The same turns and mirrors carry the whole set onto itself, and each row onto the other rows of its family. Which rows share a family with each named row? Give them in list order.
These 32 rows form 4 families of 8 rows each.
mizem: [ 2.35 -0.05 -3.51  0.99  0.98  2.55 -2.96  1.34 -2.42 -1.79 -0.56 -0.78]
sem: [-0.95 -0.14 -1.26  0.06  2.56  2.77 -0.17 -2.56  1.46 -3.81 -0.88 -1.56]
nev: [ 3.24 -1.25  0.48  1.16 -1.44 -2.86 -0.71  1.11 -0.63  2.60 -0.78  0.76]
vaz: [-0.32 -0.65 -2.55  3.22  1.15 -0.80 -1.76  0.42  2.44  0.11 -2.46  1.65]
toza: [-1.02  1.05  2.26  0.68  0.52 -1.83  1.83 -2.19  2.65 -0.63  1.10  0.12]
doraf: [ 3.82 -0.72 -2.56  1.37 -0.48  2.77 -2.60  0.12 -2.64 -1.27 -0.13 -0.77]
kige: [-1.66 -2.93 -1.36 -0.27  0.48  0.12 -0.40  2.24  0.83 -0.09  2.29 -2.63]
zoda: [-1.05  1.33 -0.31  0.27  2.38  2.60  0.90 -1.89  1.18 -3.96 -1.36 -1.04]
sug: [ 3.13 -0.15  0.36  0.42 -2.29 -2.44 -0.77  1.79 -1.32  2.04  0.78  0.92]
ves: [ 3.30 -1.35 -3.27 -0.29 -0.19  2.25 -2.92  1.28 -2.38 -1.00 -1.24 -0.68]
sagem: [ 3.77  2.61  0.42  0.70 -0.12  0.14 -0.72 -2.95 -0.64 -1.37 -2.29  2.18]
Damis: [-1.80  0.35  1.84 -1.01  0.91 -2.52  1.59 -0.88  2.95 -0.49  0.24  0.25]
levub: [ 2.62  1.68  0.23  2.14 -1.00 -0.12 -1.73 -3.32 -0.44 -0.98 -2.94  1.91]
deno: [-0.67 -2.55 -1.49 -0.43  2.11  0.37 -0.50  2.53 -0.41  0.65  2.53 -2.17]
zuto: [-0.10 -0.36  2.48 -0.45 -0.51 -2.38  1.98 -2.07  2.69  0.08  0.33  0.23]
nopep: [-0.57 -1.21 -2.45  3.22  1.94 -1.52 -0.83  0.63  2.34  0.47 -2.22 -0.36]
vukif: [ 2.82  2.28  0.49  0.99 -1.74 -0.04 -0.52 -3.26  0.77 -2.28 -2.59  1.60]
lepa: [-1.12 -2.92 -0.53 -1.29  1.73  0.58  0.81  2.48  0.29  0.65  2.41 -1.18]
geg: [ 3.12  0.72  2.48 -2.61 -1.04  0.64 -0.36 -0.80 -0.72 -1.10  3.10 -0.96]
Sal: [ 2.52 -2.12  0.90  0.49 -1.47 -3.36 -1.14  0.57 -1.32  1.52  0.77  1.26]
namem: [ 0.38 -1.54 -3.67  2.98  1.07 -1.53 -0.08  0.32  1.63  0.41 -2.56  0.33]
vem: [-1.03  0.88 -1.48 -0.71  1.99  3.08 -0.31 -1.91  0.91 -4.12  0.56 -1.29]
medu: [-0.38  1.86 -1.86  0.04  1.88  3.67  0.16 -1.24  1.59 -3.27 -0.83 -1.87]
Pul: [ 3.49 -1.10 -2.35  1.44  0.79  2.63 -2.21  1.55 -2.56 -1.95  0.25 -1.16]
rezo: [ 3.31 -1.63 -0.55  0.32 -1.96 -2.39 -1.95  0.98 -1.03  2.26  1.22  0.44]
Vitav: [ 1.85  1.01  2.89 -2.49 -0.81  1.66 -0.96 -1.09 -1.49 -2.12  2.52 -0.97]
Fev: [ 2.59  1.03  1.54 -2.88 -1.56  1.79 -0.10 -1.40 -2.24 -2.02  2.14 -0.15]
rok: [-0.59 -2.04 -1.17 -1.66  1.42  0.35  0.71  2.54  0.62 -0.68  2.75 -2.41]
ravik: [ 2.42  0.33  1.66 -2.67 -0.81  1.11  0.70 -1.23 -2.13 -1.69  2.37 -2.18]
gopu: [ 3.27  2.52 -0.20  1.69 -1.38 -0.27 -1.68 -3.22 -0.12 -2.29 -2.43  0.59]
Zafu: [-0.94 -0.93 -3.27  3.15  1.38 -0.50 -0.59 -0.06  1.10 -0.44 -3.22  0.41]
Pem: [-1.49  0.81  1.67 -0.85 -0.44 -2.27  1.14 -2.33  2.79  0.44 -0.22  0.53]

Same family as Damis: nev, doraf, deno, vukif, geg, vem, Zafu
Same family as vaz: toza, kige, ves, sagem, Sal, medu, ravik

The same turns and mirrors carry the whole set onto itself, and each row onto the other rows of its family. Which rows share a family with each named row? Give them in list order.
These 20 rows form 5 families of 4 rows each.
H: [ 1.23 -1.24 -0.37  2.35 -0.03  1.46 -0.75  1.88  2.89 -0.41 -3.68  1.86
  1.18 -1.40  0.32  1.57  2.31  1.49 -4.41 -2.91  1.72  2.25  0.51 -2.38
 -1.31  0.53]
E: [ 0.57 -0.41  0.86 -0.61 -1.20  0.73  1.97 -6.56 -0.58 -0.28 -2.68 -2.92
 -0.31  0.52 -0.34  0.25  3.97  0.44 -3.26 -2.67  2.61 -1.73 -1.07 -1.67
  0.93 -0.35]
S: [ 1.05  0.28 -0.49  0.13 -0.71  2.30  0.97 -5.39  0.94 -2.16 -1.94 -1.91
  0.13  0.06  2.22  1.61  4.81 -0.03 -2.83 -4.03  1.87 -1.07 -1.66 -3.04
  0.99 -0.63]
Y: [ 1.73 -1.43 -1.25  0.47 -1.58  2.19  2.13 -5.21 -1.37 -0.96 -1.84 -2.06
 -0.56 -0.18  0.42  1.30  3.62 -0.14 -3.23 -3.20 -0.09 -2.39 -2.50 -2.74
  2.01 -1.13]
M: [-1.22 -3.97 -2.28  1.45 -3.04 -0.82  1.98 -1.26  2.18 -3.97 -0.53  0.53
  2.49 -2.85 -2.63  2.68  0.30  3.63 -0.69 -1.38  0.64  0.48 -2.13  5.60
 -1.03  0.25]
T: [ 1.75 -1.44  1.00 -1.01 -0.43  0.67  1.65 -5.05 -0.60 -1.80 -2.79 -3.55
  1.51 -0.25  1.85  1.27  4.54  0.07 -2.62 -3.41  1.91 -1.84 -0.97 -2.23
  1.39 -0.21]
R: [-2.55 -1.32  0.66 -4.35 -2.47  1.62  1.91 -1.56 -0.87 -0.94  3.31  0.21
  1.77  1.47 -2.26  0.88  1.51 -0.22 -0.54  1.17  1.61 -0.21 -3.88 -1.27
 -1.84 -1.02]
Z: [-2.64 -1.14 -0.61 -5.46 -3.83  1.68  1.95 -2.16  0.30 -1.70  2.72 -0.64
  0.13 -1.12 -0.21 -0.43  1.55 -0.35 -1.15  1.04  1.69 -0.68 -4.67  0.04
 -1.53 -0.06]
U: [ 1.36 -1.17 -0.48 -0.59 -0.77  2.32  1.65 -5.68  0.08 -0.90 -1.81 -2.59
 -0.96  1.37 -1.47  0.05  5.00  0.21 -1.71 -3.71  0.70 -1.20 -0.13 -2.39
  1.13 -0.44]
B: [-2.93 -5.29 -2.48  1.41 -4.16 -0.76  1.65  0.83  1.67 -3.16 -0.58  1.12
  2.10 -3.26 -0.32  1.09 -1.01  2.19 -2.19 -1.75  2.45 -0.90 -1.54  4.21
 -0.12 -0.65]
C: [ 0.92 -1.98  1.38  0.64  0.99  0.65 -0.14  2.20  2.98 -0.70 -3.14  1.39
  1.02 -0.94  1.63  1.62  1.59  1.33 -3.60 -2.92  0.79  2.33  1.59 -0.98
 -2.18  2.34]
K: [-2.03 -1.68  0.43 -6.01 -3.06  3.64  1.20 -1.96 -0.90 -1.90  2.61 -1.47
  1.03 -0.83 -1.53  0.63  1.31 -0.56 -0.31  0.00  0.94  0.84 -3.99  0.39
 -0.30  0.20]
G: [-0.40 -0.86  0.38  1.80  1.94  1.21 -1.70  1.85  3.14 -0.22 -2.75  1.18
  1.03 -1.26  0.51  0.21  0.73  2.07 -3.36 -3.62  1.41  1.13  0.94  0.58
 -2.62  1.73]
D: [-2.03 -5.40 -1.08  1.47 -3.38 -0.71  2.28  0.51  2.17 -4.92 -0.83  0.60
  1.63 -3.33 -1.79  0.97  0.06  3.22 -1.25 -1.69  1.04  1.10 -0.91  4.49
  0.67 -0.52]
J: [-3.75 -2.31 -0.53 -4.80 -2.51  0.83  2.06 -1.67 -0.40 -1.25  1.80 -1.07
  0.82  0.67 -1.88  1.16  2.06 -1.45  0.88  1.68  0.37  0.09 -3.40  1.77
 -0.93 -0.95]
W: [-0.30 -1.66  0.04  2.62  2.37  2.41  0.01  1.97  2.29 -0.62 -3.43  1.68
  1.63 -0.28 -0.55 -0.34  1.44  2.31 -1.83 -4.32  1.09  2.68  0.60 -0.67
 -1.52  0.38]
X: [-2.35 -4.82 -2.53  2.05 -2.41 -1.52  1.89  0.16  2.17 -4.06  1.00  1.93
  2.44 -0.50 -1.43  1.93  1.01  2.90 -1.45 -2.62  1.38 -1.53 -0.81  4.57
  0.34 -0.91]
L: [-3.80 -1.07 -0.22 -5.08 -2.29  2.87  1.12 -2.11  0.08 -0.93  1.35 -1.88
  1.46 -0.28 -2.46  2.74  1.31  0.47 -0.12  1.69  1.10  0.97 -4.28  0.80
 -0.73  0.02]
F: [-1.20 -0.72 -1.15  2.43  1.92  1.28  0.32  2.62  2.57 -1.05 -2.52  2.64
  0.87 -1.95  1.01  0.28  1.90  0.58 -3.41 -2.47 -0.51  2.63 -0.33 -1.42
 -1.20  1.27]
Q: [-1.46 -5.31 -2.19  0.41 -2.16 -1.37  2.66  0.66  0.53 -2.50  0.94  0.89
  1.99 -2.18 -1.80  1.98 -0.18  3.50 -0.06 -2.09  0.65 -0.07 -2.27  5.15
 -1.50 -1.26]

Same family as C: M, T, L
Same family as W: Z, U, B
Same family as Q: H, S, J
Same family as R: Y, X, F

The same turns and mirrors carry the whole set onto itself, and each row onto the other rows of its family. Which rows share a family with each named row? Give them in list order.
These 32 rows form 4 families of 8 rows each.
kulez: [-4.56  2.13 -0.09 -1.64  1.44 -0.86  2.26  2.04  3.44 -1.37 -0.40 -0.48
 -1.75  2.19 -2.31]
dono: [-4.33  1.65  0.39 -1.20  0.70 -1.16  1.96  1.47  1.87 -1.17 -0.04 -1.87
 -1.94  2.34 -2.44]
ziz: [-2.37 -3.72  0.65 -2.38 -1.67  1.34 -0.10  1.15  3.69  0.05  0.16  0.44
  4.16  3.02  1.27]
neb: [-1.09  4.72 -0.26 -0.16  0.98 -0.60 -2.64  2.39  5.31 -2.46  1.20 -1.48
 -1.90  0.84  1.96]
Bedaf: [ 0.31  1.35  0.12 -0.37 -0.09  2.71  1.97  0.63  4.47 -0.82  3.17 -0.39
 -4.34 -1.01  0.52]
bamun: [-0.09  2.41  1.05 -0.25  1.25  3.07  1.88  1.21  5.03 -0.70  2.77 -0.43
 -4.26  0.14  1.04]
lonu: [-4.08  1.08 -0.32 -0.73 -0.73 -2.29 -1.40  1.93  4.37 -2.51 -1.75 -0.52
  2.66  3.04 -0.44]
rim: [-3.18 -3.31  0.40 -1.47 -1.29  1.50 -0.19 -0.47  4.57 -1.14 -0.12 -0.22
  4.68  2.90  1.23]
fekol: [-3.70 -1.81  1.41 -2.97 -0.04  3.71  3.63  0.19  3.57  0.25  1.03  0.32
 -0.71  2.00 -1.31]
lofo: [-4.72  0.74 -0.83 -1.58  0.25 -2.39 -1.56  2.09  4.34 -1.72 -1.40 -0.51
  2.93  2.95  0.93]
misan: [ 0.44  1.62 -0.80 -1.07 -1.27  1.25 -5.06  1.44  4.84 -2.08  2.45  0.00
  1.08  1.17  3.16]
pib: [-0.70  4.17 -0.43  0.61 -0.15 -1.32 -2.02  2.84  5.56 -2.02  1.95 -1.11
 -2.45  0.43  1.11]
veniv: [ 0.35  1.32  1.52  0.91  1.30  2.30  1.43  0.34  3.82 -1.38  3.26 -0.49
 -4.47  0.26  0.69]
lepo: [-0.36  0.38 -0.77 -0.28 -1.60  1.02 -4.98  1.05  6.16 -2.40  1.87 -1.08
  1.50  1.68  3.56]
dek: [-2.87 -2.66  2.23 -2.00  0.16  2.94  2.88  0.27  2.82  0.95  1.63 -0.33
 -0.26  2.19 -2.14]
Dipog: [-3.09 -1.84  1.51 -2.30 -0.52  3.30  4.05 -0.74  3.33  0.18  1.26 -0.44
  0.83  1.09 -1.31]
golid: [-4.26  2.03  0.35 -1.52 -0.30  0.26  2.78  0.65  2.06 -1.05 -0.83 -1.39
 -1.24  2.74 -2.57]
dig: [ 0.65  0.64  0.00 -1.17 -2.08  1.23 -4.27  1.45  4.47 -2.82  1.66 -0.42
  1.91  1.48  4.20]
Kevub: [-3.77 -1.99  2.52 -1.74 -0.64  3.11  2.69 -0.96  3.03  1.28  0.70 -0.57
  0.97  2.33 -1.40]
zin: [ 0.50 -2.00  0.90 -1.23 -0.86  5.18 -0.09 -0.50  5.47 -0.99  2.28  0.57
 -1.00  0.40  3.73]
dilo: [-0.32  4.65 -1.05  0.51 -0.16 -0.24 -1.29  2.31  4.35 -1.73  3.18 -1.11
 -2.16  1.04  2.18]
boro: [ 1.66 -2.41  1.54 -0.86 -1.00  4.74 -0.96 -0.22  4.49 -1.40  2.70  1.01
 -0.77  0.84  2.32]
Gake: [ 0.73 -2.20  0.36 -0.58 -1.11  4.20 -2.53 -0.83  4.62 -1.21  2.74  1.22
 -1.18  0.34  2.75]
rulig: [ 0.01  0.82  0.11  0.99  0.02  2.71  1.38 -0.02  4.22 -0.87  3.67  0.09
 -4.54  0.26  1.93]
kek: [-2.85 -2.67  0.79 -1.39 -0.91  0.54 -0.27  0.40  3.96  0.51 -0.89  0.51
  4.77  2.76  0.70]
sinek: [-0.49  0.37 -0.34 -1.10 -1.00  1.65 -4.63  0.71  5.66 -2.53  0.68 -0.35
  1.42  1.23  4.71]
Vineg: [-0.70  4.34 -0.05  0.62  0.16 -1.28 -1.88  2.07  3.82 -2.70  2.01 -1.89
 -1.76  1.02  2.56]
Mezoz: [ 0.69 -2.42 -0.14 -1.27 -1.37  4.80 -0.99 -1.09  5.21 -1.29  3.16 -0.33
 -0.44  0.20  2.86]
keves: [-3.97 -3.20  0.65 -2.94 -1.24  2.11 -0.24  0.12  4.50 -0.18  0.17  0.30
  3.98  2.68  1.92]
lafom: [-4.03  2.50  0.80 -1.48  0.07 -0.54  2.68  1.69  3.10 -1.28 -0.32 -0.74
 -1.27  1.21 -3.06]
votol: [-3.38  1.27 -1.21 -1.21 -0.51 -2.13 -0.10  1.97  3.09 -1.74 -2.39 -0.27
  2.58  3.16 -0.41]
vit: [-3.77  0.44 -1.18 -1.53 -1.12 -2.71 -1.05  2.35  2.80 -2.07 -1.47 -1.01
  2.65  3.15  0.87]

Same family as lepo: Bedaf, lonu, rim, pib, Dipog, Mezoz, lafom
Same family as Kevub: misan, golid, dilo, Gake, rulig, kek, votol
Same family as veniv: dono, ziz, dek, dig, boro, Vineg, vit

The same turns and mirrors carry the whole set onto itself, and each row onto the other rows of its family. Which rows share a family with each named row? Give them in list order.
These 36 rows form 6 families of 6 rows each.
folus: [ 1.48  2.49  0.42  0.51  4.85 -0.22  3.35  1.69  2.03 -1.18 -1.44]
pobef: [-1.25 -2.71 -2.30 -0.73  4.09  0.08 -0.01  0.64  2.36  2.17 -1.81]
fabir: [-2.97  2.56 -2.79 -0.07  1.85 -0.69 -3.20  2.24 -0.08 -0.61 -2.63]
tene: [-2.57 -0.73 -1.63 -0.67  3.82 -0.27  1.55  0.02  3.30  0.38 -0.35]
Fos: [ 0.99 -0.11  0.00  1.24  3.07  0.41  2.56  1.18  2.14 -0.28  0.77]
Dadum: [-3.97  2.75  1.16 -0.42  1.65  3.53  0.65  5.86  1.09  0.30 -2.69]
nir: [-1.02 -1.48 -0.38 -1.91  3.80 -0.77  1.77  0.70  3.46  2.11 -3.06]
kem: [ 2.12  1.08 -1.02  1.55  1.75  1.25  1.78  0.10  1.86 -0.95 -0.54]
voba: [ 2.07 -1.17 -1.01  1.16  4.21  4.77  0.25  2.24 -0.15  1.95 -3.02]
sif: [ 0.48 -0.75  1.75  1.19  4.29  4.90  1.37  3.12  1.51  2.28 -1.87]
bodi: [-3.31  3.21  1.26 -1.72  3.89  3.90 -0.07  5.23  1.15 -0.44 -4.80]
rerev: [-2.24  1.32  0.49 -3.87  3.79  1.82 -1.84  3.39 -0.51  0.92 -5.92]
zesu: [-0.81  1.41  0.97 -1.96  3.87  2.45 -2.38  3.01 -0.73  1.23 -6.80]
zaf: [-1.01  2.31 -1.12 -3.09  3.43  0.54 -2.70  1.20 -0.10 -0.74 -5.94]
kal: [-1.99 -2.26 -0.52 -0.77  4.10 -0.37  0.41 -0.41  1.85  2.23 -3.06]
fen: [-1.57  1.90  0.12 -2.33  3.36  1.57 -2.22  4.32 -1.18  0.07 -6.49]
pakul: [-2.02  4.30  0.52 -0.57  2.83  2.30 -0.68  6.14 -0.64 -1.46 -3.40]
Kesul: [-3.42  2.28 -3.77  0.38  1.53  0.45 -2.14  3.83  0.93 -0.54 -3.74]
Rig: [ 0.72  2.18 -0.92 -2.86  3.93  2.42 -2.38  3.62 -0.97  1.18 -5.81]
gef: [-1.70  4.08 -2.70  0.17  1.86  2.17 -2.73  4.04  0.67 -1.71 -1.51]
Kam: [-3.80 -1.62 -2.54 -0.05  4.28  0.03  1.33  1.82  1.82  1.94 -1.59]
Geku: [-0.74  2.01  1.40 -3.85  2.95  0.14 -0.72  1.69 -0.10  0.38 -6.07]
Laz: [ 0.09  1.16 -0.26  1.69  3.42  0.53  2.93  1.53  3.07 -1.46  0.10]
Seb: [-1.97  5.05  1.56  0.16  3.31  2.47  0.11  5.45  0.54 -1.19 -2.28]
likuv: [-2.14  3.98  0.73  0.11  2.08  4.16 -0.27  5.45 -0.06 -1.64 -2.84]
lidin: [ 1.19 -2.00  1.30  0.61  3.88  3.57  2.16  2.39  1.50  1.96 -1.38]
zopoz: [ 1.49 -1.19  1.23 -0.14  4.78  4.76  1.94  1.82  0.59  1.42 -2.26]
Bugob: [-0.82 -3.03 -0.69 -0.23  3.46  0.04  1.32  0.24  2.01  1.78 -1.80]
lere: [ 2.43  1.57  1.01  0.45  4.30  2.66  2.36  1.45  2.91 -0.74 -0.57]
fuv: [-0.59 -1.04  0.27 -0.16  3.34  5.13  1.98  2.96  1.10  2.66 -0.56]
ped: [-2.44  5.01  0.74 -1.18  3.42  2.20  1.63  4.36 -0.37 -1.88 -3.36]
Dol: [ 1.05  1.82 -0.41  1.66  3.21  0.06  1.28  0.77  2.03 -0.73  0.96]
dakan: [ 0.01 -2.66 -0.77  0.01  3.86  4.65  0.05  1.03  1.79  2.29 -2.78]
tofo: [-2.36  3.08 -2.34 -0.73  1.90 -0.37 -2.77  3.72 -0.83 -1.52 -3.64]
vidi: [ 0.18  2.79 -2.68  0.04  0.20  0.97 -3.29  2.78  0.07 -0.48 -1.89]
Vedos: [-1.17  3.24 -2.56 -0.78  1.45 -0.86 -3.02  2.84  0.90 -1.74 -3.21]

Same family as Seb: fabir, sif, zesu, kal, Dol
Same family as lidin: Fos, fen, pakul, Bugob, tofo
Same family as zopoz: pobef, rerev, Laz, likuv, Vedos
Same family as kem: nir, Kesul, Rig, fuv, ped

